In the rows, 128 means zero.
The rows below come in pairs that one turn or mirror swaps. Which row does each named row swap with?
The rows were stretched afterwards, more along some directions than others.
moni: [110 139 106 131 142 133 123 123 110 128 118  96 109 153 124 129 121 151
 126 121 140]
Mib: [134  96 120 142 151 121 113 111 114 156 124 118 113 113 121  94 136 126
 130 112 145]
gono: [144 115 118 136 103 124 142 111 117 122 175 100 140 137 125 148 113  99
 145 118 128]
Ragev: [120 147 111 140 118  98 137 117 106 125 172 113 115 149 132 129 149 104
 135 117 111]
tumen: [134  99 123 125 108 127 147 134 165 147 120  98 115 131 140 118 111 140
 122 101 146]
dov: [111 136 133 138 140 110  89 135 147 159 124 134 114 121  88 128 147 191
 108 159 164]
Fub: [136 121 112 119 127 133 100 177 143 129 105 114 134 104 133 134 140 147
 136 146 137]
Pek: [172  88 132 113 142 123 129 134 166 120 104 134 107 110 120 130 124 149
 108 131 145]
Kuruf: [136 116 123 106 142 130 125 158 136 136  82 137 113 102 137  98 118 142
 130 126 137]
Zap: [142 130 115 137  83 129 112 123 133 131 149  99 140 127 137 162 109 115
 143 129 107]
dos: [135 112 111 134 155 102  99 149 155 147 131 130 118 125 133 123 149 152
 144 152 113]
vepi: [144 106 129 126 110  91 147 138 105 114 161 100  97 147 155 133 129 100
 155 121  83]
tel: [129 110  91 129 105 122 131  99 121 131 157  97 121 124 122 159 118  98
 140 118 101]
Sul: [166 100 108 118 150 143 131 156 109 118 100  95 112 124 154  92 120 115
 159 105 136]
mamu: [116 117 129 127 146 115  96 121 139 164 148 139 116 120  85 116 148 162
 110 132 137]
Sufeb: [137 107  93 132  87 113 128 134 124 126 140  75 112 137 143 123 140 100
 135 123  94]
mem: [176 116 139 142 110 110 134 137 114 102 132 107 145 120 143 152 117  82
 127 114 113]
Daki: [101 148  99 128 170 135 105 129 122 137 121 131 109 133 108 105 154 161
 137 132 174]
muza: [127 131 152 136 101 101 119 128 153 130 154 128 136 148 136 131 133 127
 126 142 145]
Zusos: [142 120 112 118 125 134 128 155 103 121  97 111  84 112 128 123 136 138
 136 107 131]
lof: [125 113 130  84 130 143 122 125 144 136 111 150 105 109 123 122 110 160
 124 129 149]
kopu: [149 135 155 132 100 118 111 166 162 115 107 119 145 127 130 163 125 154
 116 164 149]
rolit: [125 122 111 129  80  91 154 126 117 124 140  62  87 143 148 124 133 108
 139 130 101]
daz: [139 113 109 128 176 133  99 121 149 154 135 141 125 121 108 107 126 149
 126 131 165]
nubo: [104 126 117 127 155 104  97 127 126 161 153 139 115 128  94 121 139 158
 124 152 142]
gufo: [127 130 121 105 142 112 118 177 144 128 128 139 123 116 122 129 136 151
 153 149 138]
vevi: [118 139 122 121  87 100 160 113 134 124 155 120 130 135 142 161 131 124
 119 136  90]
gugus: [139 124 120 102 111 117 169 152 110  82 115  96  94 141 166 133 113 114
 138 123 126]
Gezik: [ 98 137 138 116 126  89 146 132 108 129 146 124 118 135 132 126 149 130
 122 136 108]
zuf: [137 115 121 110 136 135 107 170 126 129 102 102  79 136 148  89 134 152
 135 147 149]
sagu: [128 112 131 111 129 130  93 166 134 153 103  93  85 117 122  93 133 167
 139 150 161]
fuv: [109 141 143 140 141 111  92 147 155 153 109 131 103 132  92 123 137 187
 101 152 184]
dalo: [131 123 146 107 141 127 115 142 160 140 124 148 112 110 158 103 132 162
 134 156 143]
Mubon: [148 105 128 105 117 137 106 157 137 119 113 127 113 117 102 141 125 158
 110 114 148]
Kita: [144 126 146 121  98 114 105 159 161 116 126 127 154 114 123 163 148 147
 116 157 129]
nuvu: [122 131 138 117  89  95 167 146 147 117 129 118 112 140 160 136 118 110
 125 124 108]
rak: [118 103 121 112 101 116 140 101 139 128 157 113 135 126 137 125 129 110
 129 108 103]
fote: [123 136 126 137 161 128 123 133 155 137 112 134 124 130 155 109 119 138
 144 131 146]
zita: [129 143 119 139 106 109 123 170 147 125 136  98 127 148 161 127 157 117
 151 126 119]
pab: [128 109  91 109 159 131 121 150 156 134 102 142 111 119 159 101 124 147
 148 132 121]
kop: [102 123 153 120 101  98 103 135 145 156 151 120 119 125  97 139 156 171
 115 158 129]
durul: [157 139 124 128 107 104 148 153 139  96 121 126 109 135 145 157 131 148
 110 146 118]
vom: [142 140 161 118  89 105 113 177 121 107 136 119 115 133 121 144 165 139
 121 136 119]
bir: [136 109 144 132  60  95 148 141 113 115 122  46  98 131 159 136 119 111
 132 129 104]
kuv: [138 107 139 124  83 100 152  97 119 118 157 105  97 133 117 149 102 120
 121 120 127]
toki: [130 117 117  97 139 136 104 159 151 127 141 147 115 121 121 123 148 165
 117 118 135]
lote: [120 118 105 130 125  82 157  87 123 133 171 127  92 136 134 136 116 110
 130 136 106]
nas: [139 152 126 110  99 129 132 167 122 113  96 118 111 124 157 101 133 146
 146 124 134]
Tonu: [115 153 120 119 143 126 114 148 106 119 131 114 112 150 123 137 135 154
 135 156 139]
Mopov: [128 120 101 115 140  90 186 137 110 107 137 113  83 131 153 127 126 111
 151 121 107]
gugu: [136 109 135 118 102 128 134 138  95 108 100  93 101 120 124 136 124 117
 125 104 135]
leze: [148 103 149 100 125 125 143 142 115 101 106 118  88 116 142 128 125 135
 122 123 145]
rozu: [168 122 100 108 132 116 158 132 151  94 140 145 117 124 164 135 124 136
 123 135  99]
Bekog: [135 118 114 122  93 105 163 151 114 108 154 102 120 149 179 134 119  94
 155 118  72]
Limun: [151 135 133 122  93 117 138 161 156 100 128 112 142 152 126 169 118 144
 120 141 129]
Muba: [140  97 138  97 131 111 132 116 174 140 130 160 115  92 144 129 105 132
 131 148 134]
Seza: [130 112 151 111 114 128  85 174 157 140  77  92  98 107 134 107 124 179
 130 158 169]
bizo: [140  95 140 100 105 102 155  98 136 124 135 125  78 112 136 127 109 137
 129 142 122]
nava: [148 112 131 141  82 103 144 109 107 120 140  95 112 126 112 144 103 105
 119 115 121]
perol: [136 125 134 119 111  95 147 101 148 124 161 141  99 134 130 134 121 130
 119 138 117]
Nor: [126 125 126 139 103 127 126 126 117 127 150 100 160 136 136 133 119  88
 152  97 103]
Sotaz: [127 141 143 135 165 121  86 166 150 130 100 138 131 129 116 127 150 156
 109 134 174]

rak swaps with dalo
fote swaps with Nor
dov swaps with kuv
Zap swaps with moni
Muba swaps with Gezik
tel swaps with Tonu
Sul swaps with zita

The rows below come in pairs that one turn or mirror swaps. Which row does each named row swap with?
The rows were stretched afterwards, more along some directions than others.
Dovi: [112 127 107 135 128 116 171 101 117 115 140 120 143 146 161  99]
Vopek: [111 135 174 120 117 147 108 104 157 115 125  79  85 139 118 140]
guzer: [115 143  99 139 159 138 113 125 122 129 135 151 126 158  90 129]
Tomud: [146 139 158 102 136 145 109  93 126 128 150 153  92 108  92 149]
gule: [118 144 137 127  99 126 154 151 110 116 129 114 131 138 107  93]
delom: [112 147 100 133 119 156 127  96 142 127 142 119 123 174 134 114]
dif: [160 138 123 123 155 107 158 111 117 140 128 128  98 104 102 124]
nit: [ 99 124 146 125 132 125 155 111 119 105 151 146 174 169 131 122]
ruzuz: [106 138 110 136 107 157 136 100 133 108 140 102 112 172 119 105]
Godi: [169 146 126 114 162 123 152  99 128 152 126 115  85 114 116 131]
Kad: [131 125 130 135 129 108 134 102 136 120 131 170 152 137 105 144]
sabu: [104 144 100 134 113 156 135  88 128 113 137 113 129 167 130  94]
nufig: [119 169 153 107 140 132 152 136 110 134 135 140 100 134  84 127]
baz: [112 136 170 122  98 148 114 105 154 111 129  75  74 128 103 129]
pofon: [132  95 143 148 148 117 156  86 155 103 163 106 105 159 104 132]
rok: [120 121 134 135 127 110 139 101 136 112 141 166 163 144 108 138]
fon: [ 90 106 150 145 138 143 162  79 115  87 165 108 112 170  90 122]
gasa: [ 87 138 136 112 152 145 133  95 116 120 159 154 153 162 117 107]
munel: [104 124 134 136 162 132 155 112 104 116 141 129 160 174 144 127]
zoted: [ 92 141 127 120  98 143 135 109 118 117 128  86 111 136  99  75]
medo: [121 127 122 136 126 115 174 118 128 115 148 120 129 156 166 117]
finag: [138 127 135 132 140 111 116 104 146 124 132 163 130 133 105 158]
Rirek: [ 88 145 131 120  96 152 132 109 122 114 129  91 119 138 103  70]
peri: [149 130 147 114 143 140 113  79 137 125 153 158 102 119 103 155]
Ruti: [127 142 161 124 119 140 106 107 159 123 115  85  82 126 115 138]
Putu: [122 147 130 121 111 129 148 129  99 124 110 110 135 123 107  98]
Ton: [117 143 143 122  97 122 153 153 108 118 127 110 130 135 114  97]
Sino: [159 131 140 114 137 141 118  71 136 133 140 144  96 110 114 154]
zemu: [105 136 142 116  84 136 131 104 125 120 117  85 113 117 118  70]
Ded: [128 132 160 128 123 128 110 112 162 119 123 104  90 128 104 147]
ral: [138 132 120 137 108 125 139  86 131 130 102 113 125 123 120 124]
lir: [122 136 120 140 165  99 157 153 108 124 125 136 123 136 127 129]
gubap: [151 136 122 130 106 132 126  78 143 133 109 109 104 116 126 133]
sorad: [123 107 141 142 146 115 166  85 153 110 155 105 123 160 138 130]
Git: [113 154 110 124 167 136 123 135 115 131 139 168 131 166  98 137]
Gunil: [ 89 139 135 108 154 138 136  98 116 125 161 156 153 163 123 114]
pim: [106 122 140 128 155 126 154 117 100 118 140 129 159 164 145 131]
Ridos: [137 140 158 102 159 139 115  93 123 132 153 162 100 117 101 163]
boliv: [108 143 117 131 149  96 158 146 118 124 132 143 146 142 138 111]
Dib: [137 142 117 129 112 126 140  89 123 135 101 114 131 117 122 117]
tive: [104 154 111 127 156 135 123 130 122 123 139 162 143 164 102 119]
Dup: [ 98 126 150 110 143 129 132  93 122 122 149 151 153 144 133 111]
bet: [136 147 169  98 158 142 111 103 125 129 154 154  93 118  94 163]
Nuzam: [113 135 177 118 107 153 116  96 151 107 139  72  72 131 105 133]

pofon swaps with Godi
nufig swaps with fon
delom swaps with guzer

The rows below come in pairs that one turn or mirror swaps. Which row does each named row swap with?
The rows were stretched afterwards, more along some directions than others.
fovis: [167 132 174 124 105  97 136 107  97 120 160  68 107 172  84 204]
vezo: [173 166 156 108 142  77 103 115  95 127 170 100  97 136 109 207]
dere: [165 129 148 123 125 111 102  92 109 129 150  84 115 123 116 204]
zol: [165 178 169 148 159  74  67  93 103  83 148 124 110 114 102 163]
sopiv: [157 140 173 156 131  92 110  94 120 112 151 134 130 131 118 153]
Giga: [162 128 132 138 103  82 136 109  90 119 188  95 130  88 141 215]
Lil: [143 104 132 155 110 114 157  90 119  97 148 112 116 161 126 167]
Sivu: [156 155 159 123 123 109 121 104 140 117 157  92 113 145 107 189]
duf: [166 141 142 163 121 100 142 104  90 129 155 158 125 191 110 151]
boma: [171 134 192 113 125  86 127 109  96 104 167  64 101 164  82 199]
Bufu: [153 114 148 145  97  74 127 109  78 149 163 133 137 128 150 170]
gozeg: [150 165 165 140 124  64 115  88 106 126 160 153 112 140  97 167]
Fodu: [149 104 140 140 103  88 169  71 125  69 165 108 113 132 130 182]
zetuf: [170 111 152 161 114  85 128  85 100 102 160 136 146 141 149 144]
bidi: [163 176 171 148 162  77  66  90 109  73 147 123 110 113 107 161]
Razu: [158 125 126 142  94  82 137 101  91 117 181  96 126  88 144 216]
Kup: [159 176 174 148 150  76  75  77 110  72 146 124 109 124  95 166]
Badit: [139 156 170 142 135  96 123  92 124  88 165 172 129 158 115 141]
vugi: [155 138 154 168 113  96 163  49 129  66 162 156 140 167 114 159]
nev: [133 133 140 110 101 108 132  63 132 109 166 120 120 123 111 202]
Mam: [174 148 195 107 136  87  89  59 112  79 160  85 113 136 102 189]
kebe: [161 117 143 140 120  99 157  83 132  64 155 121 116 138 117 156]
Deg: [163 150 186 126 121  74 127  87  98  90 159  87 101 167  78 198]
Seg: [165 142 172 125 109  87 139 121 100 115 161  92 114 154  88 189]
dagu: [164 115 140 129  79  79 159 107 104 138 162  93 127 112 136 184]
Gos: [153 107 156 136 128  95 142  92 130  77 154 102 107 140 124 157]
zasaf: [130 118 178 109 132 105  98  88 134 104 143 119 112 150 117 159]
div: [174 148 184 130 129  84 132  98 112  95 162  62  97 163  84 200]
Zubav: [154 179 168 146 162  81  61  89 114  83 139 126 108 120  99 158]
rusi: [160 111 150 153 116  95 154  81 129  77 153 111 110 150 120 156]
Pama: [154 175 172 144 149  85  76  74 119  74 144 120 105 120  93 166]
laz: [191 134 206 106 135  57 125  91  85 105 186  90 101 161  96 194]
bek: [118 140 122 145 121 107 110  74 126 129 136 156 124 153 125 149]
gemal: [163 158 164 123 105  69 138  90  91 143 189  98 122 150  99 211]
mut: [163 134 136 139 108  82 123 113  85 117 183  93 127  88 143 213]
fol: [154 121 163 131  92 112 145  65 104  96 148 128 137 170  99 156]
luvon: [157 131 132 138 106  89 124 108  98 113 179  96 129  82 142 211]
zesuf: [157 149 131 142 109  87 123 103  97 149 143 105 117 151 113 208]
pemu: [160 166 187  91 142  75  80  93 115 124 153 104 100 145  86 177]
zam: [184 147 177 122 124  81  81 109  78 140 153  74 123 149 107 197]
rem: [143 111 152 125  92  90 155  89 103 129 180 155 140 150 128 160]
Gegis: [154 124 124 141  90  86 142 104  91 127 181  96 124  89 141 217]
kalam: [152  95 154 137 105  92 167  77 118  81 165 119 119 148 124 153]
kuf: [161 137 188  98 117  85 116 106 105 119 158  57  98 153  81 201]

gozeg swaps with nev
dagu swaps with fol
boma swaps with Gos
vezo swaps with Badit

